Named turns come first, each shown by rows before and after it. Which turns, in which order, take the first row of each pair that follows to the second? Write the first one first, as in the answered first pair.
N:
[  3   4  20 -13  22  11  13 -12] => [ 12   3  19  -1  18  22 -10   6]
[  2   7   7   7  11  -6  12 -16] => [ 9  7 12 11 16  2  4 -7]
[ 2  1  3 -7  3 -6 -2 -3] => [ 3  0  4 -6  4 -4 -4 -1]
B:
[-1  3 -4 13  4 -2  2  4] => [-1  2 -5 12  2  0 -2  6]
[ 6  3  7  0 10 11  0  2] => [ 4  1  5 -1  8 13 -4  5]
[ -7   8 -22  -5 -12 -12  -3  -2] => [ -5  12 -19  -2  -8 -15   5  -6]
Z:
[ 3  1  7 -5  5 -2  1  1] => [ 4  4  6  4 -1 -6 -1  2]
[ 1 -4  2 -7 -2  4 -5 -5] => [ 6  0  6 -2  1  5 -5 -2]
[ 0  2  3  1  1 -7  7  0] => [-1  1  3 -1  0 -7  7  0]
K:
[ 11   5  -9  14  -8  -7 -13   7] => [ 10  12   4   7  12 -11  11 -10]
[  8   0  -1 -11  17  13  -6   2] => [ 11   3 -11   7  -1   6 -16  10]
[-1  1  3  1  0  4  1 -6] => [-1 -1  2 -1 -2  6 -2 -4]
Now pairs of rows:
(two turns a pair)
[ 6  0  0  6  1 -4  0  0] => [ 5 -5  0 -1  3  2 -5  1]
K K
[  0  -1  -8  12 -15  -7  -5   4] => [ 5  6 10  4 13 -3 11 -6]
K N
[ -4 -11   1 -21   9  15  -6   1] => [17  9  7 15  7  9 -7 12]
Z K
[ -9  -4  -7  -6 -14  -6   4  -9] => [ -9  -6  -6 -11 -11  -3   3 -10]
K K
[ 3 -3  3 -3  1  1  4 -6] => [ 4 -1  0  4 -7 -1  0 -1]
K K
[-1  2 -8 -5 -5  6 -6  1] => [ 4  5 -3 -1  1  9 -6  3]
Z Z
[ -4  -5   0 -12   3   1   6  -6] => [ 3 -4  4 -6  6  9 -5  5]
N N
[  9   7   1 -10  14   1  11 -13] => [ 10   3   2 -12  18   9   1  -5]
Z K
[-15 -14  -5 -16  -2 -11  10 -16] => [ -8 -20 -10  -8  -9   4 -20   7]
N K
[ -5   7  13  -7  17   3  11 -10] => [-10   7  -6   8 -15 -15   7  -7]
Z Z
[ -5   1 -16   6 -22  -8  18  -7] => [  0  -4   7 -13  16  13  22 -11]
K N
[ 0 -7 -1 -1 -4  9 -7 10] => [ 2  2  7  0  6  1 14 -3]
K K
[ -8  -8 -10  -4 -15  -5  -3  -2] => [ -2  -8  -6   1 -12   4 -13   7]
Z K
[ 1 11  8  9 10  9  0  7] => [-10   8  -5   7  -9  -7   8  -1]
Z N
[-12  -5  -9  -8   3   2   3  -7] => [-10  -7 -11  -8   1   5  -5  -2]
B K
[ 3  0 -2  8 -7  3 -9  7] => [-2 -6  2 -8  4  9 -5  1]
Z Z
[2 4 1 3 3 4 2 1] => [-2  4  0 -1  2  1  7 -2]
Z K
[-14 -15   0  -6 -15  -7   9  -1] => [ 3 -2 21  2 13  3 15  0]
N Z
[  9  -3   1   6  -4   8 -11  11] => [ -3  -6  -9   0 -15  -7   5  -2]
N N
[-18 -12  -9 -15  -9  -3  -1 -10] => [  3  -3  10  -2  15  18 -16   7]
Z N
[-2  0  0 -3  9 -2  9 -9] => [  2  -4  -2   0   6   8 -10   7]
N K
[ 5  8  3 18  1  2 -3  6] => [-12 -10  -2 -13   3   4   2  -4]
Z Z
[  3   4   3   9  -6  -2 -18   4] => [ -5  -6   6 -12   5   4 -13  -2]
Z Z
[  8   0   5   0  14  10 -14  12] => [10 12  9 11 16 -1  3  3]
K K
[-1 -6  8 -1  4 -3  6 -4] => [ 0 -2  4  7 -6 -7  4 -1]
Z Z
[ -2 -13 -20 -20  -4   3  -6   7] => [ -4  -7 -14 -21   4  -6  14  -7]
N B
[ 3  1  0  4 -2 -1  5 -4] => [-1 -5 -1 -5 -2  3  2 -4]
Z K
[ -3  -5  -2 -10   8   3  -2  11] => [ 1  6 -1  4  5 -9 11  5]
K K
[ -3  -2   7  -9  15   6  10 -10] => [  6  -1   1   9   1  12 -16  12]
N K
[  7  -4   2   2   4  13 -19  21] => [  4  13  -2  18  -7 -17  14  -1]
N K
[  6   1   1   7   0   8 -15  12] => [ 7 11  2 17 -3 -5  0  3]
K N
[ -3   8  -4  -5  -4  -9  18 -14] => [ -1  -7  -1 -18   5  16  -9   4]
N K
